(in the rows, 128 means zero)
One turn sends every row of this set to another row. A few are shown first. Where does it send the rows asked after them?
buzo: [178 118  98 129 150 133 112 124 125 120  96 127 120 134 161 142 121 142
 127 147  92 129 101 128 145 122 139 151 128 154 139 120 127 137  98 127
 157 143 126 127 133  96 150 133 131 121 160 102]
gek: [155 122 107 117 158 132 125 128 117 137  82 129 107 143 134 154 121 172
 151 142  93 125 119 113 152 108 148 144 123 170 126 126 125 128 108 131
 158 136 128 138 144 103 135  98 114 123 162 110]
Sunu: [117  67 137 145 118 132 121 113  99 139 120 141 134 145 145 120 151 113
 106 118  85 112 110 160 148  89 163 133 106 142 142 135 151 109 131 172
 167 169 128 151 118 120 125 131 124 149 107 103]
piz: [131  69 133 132 137 115 114 136 120 149 159 118 131 158 133 116 112 101
 116 129 102 162  92 109 149  89 128 130 102 166 115 150 149 119 127 140
 139 151 139 146 133 103 137 103 117 126 139 116]
Kidu: [136 113 112 137 157 130 107 134  99 152 132 128 140 147 156 109 146 151
 135 136 107 112 132 106 151  83 152 143 139 170  89 136 116 124 123 151
 186 154 150 126 133 125 112 112 108 128 127 123]
mirad: [ 95  89 143 155 150 118 123 133 101 159  92 100 106 153 142 128 140 128
 133 150 114 121 136 131 128 119 142  97 150 130 131 119 121 138 128 135
 150 135  98 142 124 127 141 162  97 133 118 138]
Letat: [ 93  80 146 161 151 120 138 141 106 152  89  95 106 138 131 127 128 119
 138 156 125 130 146 133 128 131 143 106 143 126 150 120 120 120 133 148
 150 133 122 141 123 119 134 154 110 127 131 127]
vafi: [115  75 141 150 106 143 107 131 106 149 106 132 121 150 140 122 159 120
 116 122 110 122  97 158 149  95 148 121 100 131 134 111 155 121 147 176
 146 172 109 144 115 111 129 145 121 144  98 110]
lasum: [126  66 131 134 122 121 120 128 150 134 127 136 133 150 158 142 147 120
 105 155 104 126 100 132 130  83 148 111 106 163  92 113 148  99 149 153
 135 169 161 162 133 135 131 146 123 110 128 112]
Kizom: [120  80 150 137 127 113 112 136 148 132 122 124 124 144 153 144 127 108
 125 130 110 130 106 141 128  83 116  98 101 161 103  97 135 108 137 152
 125 161 161 155 128 141 127 143 141 102 135 109]
Kovi: [ 97  82 142 153 148 162  88 105 137 138  98 121 106 157 122 134 122 145
 107 122 107 147 146 138 137 115 165 106 138 138 134  96 144 109 131 178
 132 127 139 134 120 125 142 115 143 113 164 117]
Vuz: [115  83 137 138 121 132 117 144 107 123  98 142 137 172 150 125 140 143
 109 133  73 113 110 127 112 134 145 146 144 151 114 146 146 129 140 139
 158 152 144 121 102  98 115 125 104 129  99 135]
nug: [107  90 148 133 123 131 128 155  97 129 112 140 151 178 149 132 148 124
 103 123  70 125 125 136 113 103 141 145 139 147 101 151 139 122 144 135
 164 144 153 124 129 117 135 117 105 122 114 128]
meler: [ 95  72 147 152 134 155  98 123 153 123  87 130 107 130 125 127 108 115
 119 132  97 131 147 132 139 110 147  99 115 138 133  77 133 126 117 150
 133 150 123 145 129 130 139 105 147 116 161 125]
defen: [138 129 133 132 145 155 130 129 144 108 128 119 112 128 138 148 129 163
 101 132 125 167 123 122 133  84 150 101 127 138 140 110 134 128 126 146
 175 161 134 145 126 104 144  95 143 101 137 102]
Vetog: [138  88 143 160 115 141 126 141 113 149  91 136 125 139 147 134 102 135
 130 172 126 110 101 124 151 115 159 135 161 163 123 119 122 176 152 146
 162 131 109 120 143 111 149 133 119 130 135 116]
Zin: [173 116  93 128 150 125 115 136 135 123  93 124 123 131 148 159 128 147
 130 140 104 140 119 129 163 114 140 144 112 168 118 129 139 140  96 127
 148 147 146 122 134  96 143 121 132 115 149 102]
vedo: [ 86  85 149 148 144 157  94 123 123 126  89 127 108 161 137 120 112 133
 102 108 102 137 143 133 136 123 155  93 131 148 128  92 148 112 125 172
 134 127 126 156 112 132 144 122 141 125 153 129]
dep: [115  81 138 131 138 116 108 118 111 150 157 103 141 142 142 118 104 125
 118 113 110 161 106 106 150  80 135 149 122 165 112 133 154 133 107 139
 138 156 143 139 139 117 143 100 129 107 148 104]
vakek: [121 113 137 143 145 153 120 145 145 113 120 124 114 115 142 146 132 158
  94 117 134 162 133 113 148  91 154 115 122 150 135 102 147 113 117 149
 164 167 133 157 121 112 149 100 148 100 126  89]
bupog: [ 91  91 132 148 132 138 120 138 108 135  80 112 104 139 135 141 147 103
 135 157 109 131 134 137 129 131 155 104 121 133 142  93 124 134 127 154
 154 153  83 133 137 116 139 145  99 114 124 136]
Siko: [122 105 137 135 139 139 131 128 139 134 109 123 111 105 121 142 117 169
 112 134 117 160 133  98 155  76 142 123 128 133 132  99 141 121 114 126
 150 169 132 151 136 119 152  89 128 103 155 108]
sep: [137  92 123 146 158 130  86 140 103 158 145 137 133 159 146 110 136 124
 128 126 104 112 125 122 152  76 134 144 144 158  90 128 117 111 138 148
 177 170 149 129 133 130 130 120  91 128 138 102]
ragel: [118  96 131 155 129 135 118 127 111 134  92 148 109 155 137 155 107 154
 138 152 108 108 102 131 132 133 167 136 159 174 135 119 124 156 144 136
 172 154  91 124 144  97 131 118  95 114 126 117]
tobem: [140  88 136 153 123 125 114 122 112 151 107 132 126 148 143 142  99 150
 132 168 119 103 109 136 159 115 156 129 150 172 121 128 123 184 142 122
 156 142 112 112 129  99 145 119 108 131 123 111]

nug moves to lasum
vafi moves to dep
Letat moves to defen
Where do these go?
meler moves to gek
vedo moves to Zin

